In the rows, 128 means zero.
Z: rows in several groups, each row roughly a mix of its group's directions:
Z (117 x 12):
[[131 120  87 131  70 125 132 204 123 117 121 139]
 [153 158  98  93 121 135 182 128 138 118 187 101]
 [158 173 144 162  93 101 117 106 114 183 125 160]
 [121 173 187 148 120 157 129 126 182 145  98 115]
 [132 197 139 149 123 126 111  62 113 157 126 121]
 [111 125  57  69 113 134 164 140 144 125 136 114]
 [143 193 174 111 142 164 142 131 162 155 155 128]
 [142 154  76 119  90  83 159 129 117 111  98 169]
 [123 103 151 129 133 194 153 143 135 100 185 101]
 [112 162 169  94 127 152 153 139 183 171 154 124]
 [102  86 110  93 169 176 128 129 154 140 161  92]
 [161 132 126 144 144  98  84  69  89 151 110 157]
 [ 90 133 191 105 127 145 120 158 151 184 122 144]
 [131 192 113  90 117 151 174 150 125 145 167 113]
 [165 122  66 146 126 118 142  94 103  72 139 110]
 [165 106 162 166 124  81 147 127 133 134 156 186]
 [150 176 142 152 129 100 120  60 100 164 131 125]
 [161  91  82 139 152  73 121 104 109  95 156 135]
 [154 159 142 117 160  80 142 116 159 149 190 143]
 [154 165 144 168  92  89 132 122  99 106 100 177]
 [160 163 105  96 122 138 180 129 139 114 185  98]
 [ 91 144 149  87 110 161 159 152 178 169 134 113]
 [149  87 127 114  90 122 140 205 140 142 104 149]
 [131 164  99 103  81 151 101 133  86 158  82 118]
 [132 122  80 152 101 151 126 120  69  83  93 120]
 [165  85  91 141 154  79 115 100 110  93 155 138]
 [181 136  95 138 181 120  85 141 146  96 124 155]
 [159  95 177 162 158 189 138 119 125 102 116 129]
 [113  70 116  86 125 143 153 195 131 120 119 120]
 [117 104  67 121 106 110 138 138  57 108 134 141]
 [151 144 158 166  90 130 166 139  99  85 127 176]
 [169 132  74 144 122 124 140 112  80  71 142 120]
 [160 148 149 181 102 114 138 124  99 104 112 190]
 [138 154  59  98 116  81 124 121 137 144  84 138]
 [ 87 110 133 127 180 138 155 113 153  83 176 107]
 [140 192 141 159 129 142  91  67 113 144 126 129]
 [149  52 102 119 136  97 128 170 126  93 117 141]
 [152  97 174 160 156 194 142 125 128  98 137 124]
 [111 169 142 140 164 131 126  48 121 114 150 109]
 [123 180 172 103 141 140 146 131 173 173 161 134]
 [138  58  92 103 151  83 119 134 109 121 161 128]
 [132 155 145 155 129  53  97 126 117 145  93 162]
 [127 117  49  76 145 153 144 126 143 141 111 145]
 [ 95 143  94 110  82 141 166 140  64 136 131 111]
 [119  52  87 106 143  93 107 143 102 125 136 146]
 [130 204 138 147 114 133 121  73 115 159 126 107]
 [103 122 132 115 102 155 165 199 173 118 137 113]
 [115 165 129 145 168 123 116  48 112 118 150 107]
 [108 170 119 121  75  54 125 142 119 137 141 121]
 [109  94  99  82 144 176 146 124 150 126 147  74]
 [115 172 127 156 154 106 116  50 119 131 157 129]
 [ 89 111 110  87 121 169 150 180 147  99 120  94]
 [173 139  65 143 132 125 138 106  97  73 140 116]
 [144  88 126 103  92 134 143 206 136 141 100 135]
 [148  63 114 163 140 104  98  92 132  85 108 132]
 [153 115  85 128 183 140 111 113 138 147  84 177]
 [186 176  99 143 158 115 128 109 103  97 163 140]
 [ 86 142 160 106 100 110 137 162 133 125 184  82]
 [125 152 178 172 128 145  87 138 103 128  80 164]
 [147 137 104  85 121 126 182 139 144 126 183  84]
 [120 132  67  96 160 112  87 120 151 179 117 125]
 [157  84  98 164 116 114 125 102  97  67 116 107]
 [158 117 136  99 175  90 128 119 156 146 193 136]
 [153  98 185 169 160 182 130 118 124 104 125 131]
 [ 92 188 111 138 142 154 119  77 118 106 151  94]
 [170  92 119 146 156 175 146 101 125 113  75 153]
 [ 91 136 172 157 112 151  96 143 115 147  65 146]
 [ 84  99 123 109 173 146 152 126 148  73 161 107]
 [125 202 145 153 104 170 149 113 155 124 100 111]
 [ 84 135 120  81 124 121 116 151 148 153 174  73]
 [166 122  63 128 141 103 135 113  89  87 161 134]
 [100  94 105  84 121 167 133 189 141 106 109 107]
 [132 160 109 136  77  65 153 132 108 109 108 164]
 [115 156  90 108 109  58 104 117 124 162  93 136]
 [103 129 137 131 105 149 173 190 176 106 156 118]
 [163  73  99 108 111 112 108 173 102 131  84 137]
 [136 135 195 146 151 135 108 108 196 143 121 137]
 [152 161 152 173  93  98 136 137 100 110 117 186]
 [153 182 126 133  88 132 104 103  86 175  98 130]
 [151 167 101  92 119 140 183 132 136 122 182  98]
 [ 94 177 156  92 123 147 146 158 142 186 141 136]
 [163  95  94 149 156  83 108  93  98  93 150 146]
 [155 147 115 119  80 139  97 146  88 176  82 138]
 [139  63 102  95 118 122 129 190 118 122  97 127]
 [158  87  87 111 163  79 120 123 114 114 176 142]
 [139 172 120 158  74  63 125 132 110 122 130 152]
 [146  92 176 163 155 188 145 121 125  93 138 128]
 [138 160  95 131  74  84 156 128 106 111 108 174]
 [111 180 125 123  82  66 110 153 122 151 153 126]
 [151 179 119 130  85 137  89 110  99 166  85 134]
 [119  56 101 138 106 127 119 121  81  98 102 106]
 [112  71 129 118 163 122 158 157 161  76 154 120]
 [141 155 175  97 158 133 137 129 177 166 175 129]
 [142  75 151 147 140 105 163 177 169 117 157 143]
 [114 151  74  93 130  84  96 136 151 174 133 103]
 [ 88 122 106  87 152 119  90 122 152 163 151  74]
 [110  96 175 140 173 166  96 117 140 136 158  87]
 [125 108  99  78 103 157 116 171 106 135  76 102]
 [143  76 117  97 132 152  92 174 107 154  87 144]
 [108  99 141 105 176 171 108 138 156 146 165  82]
 [162 155 142 166 102  98 124 111 100 122  75 174]
 [114 207 155 149 118 152 135  84 137 143 145 110]
 [142 151  90 124  88  80 164 140 115 115  96 176]
 [173 145 132 176 137 107 104 118 116 141  83 183]
 [112 176 126 153 151 109 132  54 124 112 160 110]
 [139  86 122 105  94 135 141 208 142 129 100 132]
 [179 175  93 126 160 119 144  95 129 108 176 122]
 [145 141 193 181 135 112  96 116 104 132 100 158]
 [137  51 109 100 132 117 128 181 124 107 110 144]
 [141 170 150 167  78  75 123 143 104 129 133 162]
 [126 112 103 121  77 140 145 212 130 123 127 138]
 [ 77 120 114  79 128 129 123 129 144 135 170  66]
 [ 81 176 108 104 131 173 133 101 105 113 137  83]
 [168 125 153 179 119 143 153 123 105  93 105 184]
 [159  69 155 141 131  94 154 172 155 129 140 161]
 [ 96 110 163 162 128 124  79 138 119 145  66 154]
 [117 173  85 107  88  58 129 137 125 135 121 137]]

which group is each row in? (one row of each group first):
[142 159  87 132  85  77 153 131 113 115 104 176]
M
[105 177 167 153  87 177 143 125 144 129  90 127]
D
[139  82 127  96 103 149 122 198 129 143  92 147]
U

[130 101 189 171 148 173 122 129 125 111 173 119]
M
[124 162 172  99 146 130 143 132 184 175 164 131]
D
[169 116 155 173 117 157 162 122 106  94 101 173]
M
[136 155 151 172 126  60  94 121 114 137 107 165]
M
[111  80 147 165 140 106  74 118 122 127  80 158]
D
[ 93 104 106  82 141 170 133 129 149 133 170  77]
M
[124 103  94  81 136 189 159 134 148 119 144  87]
M
[171 130 123 149 141 121 126 108 116 131  50 172]
M
[139 180 148 182 132 137  94 126 114 114  80 160]
D
[150 160 115 107  73 136 109 137  97 166  73 121]
U
[166  97 134 111 147 132  77 106  85 153  83 151]
U
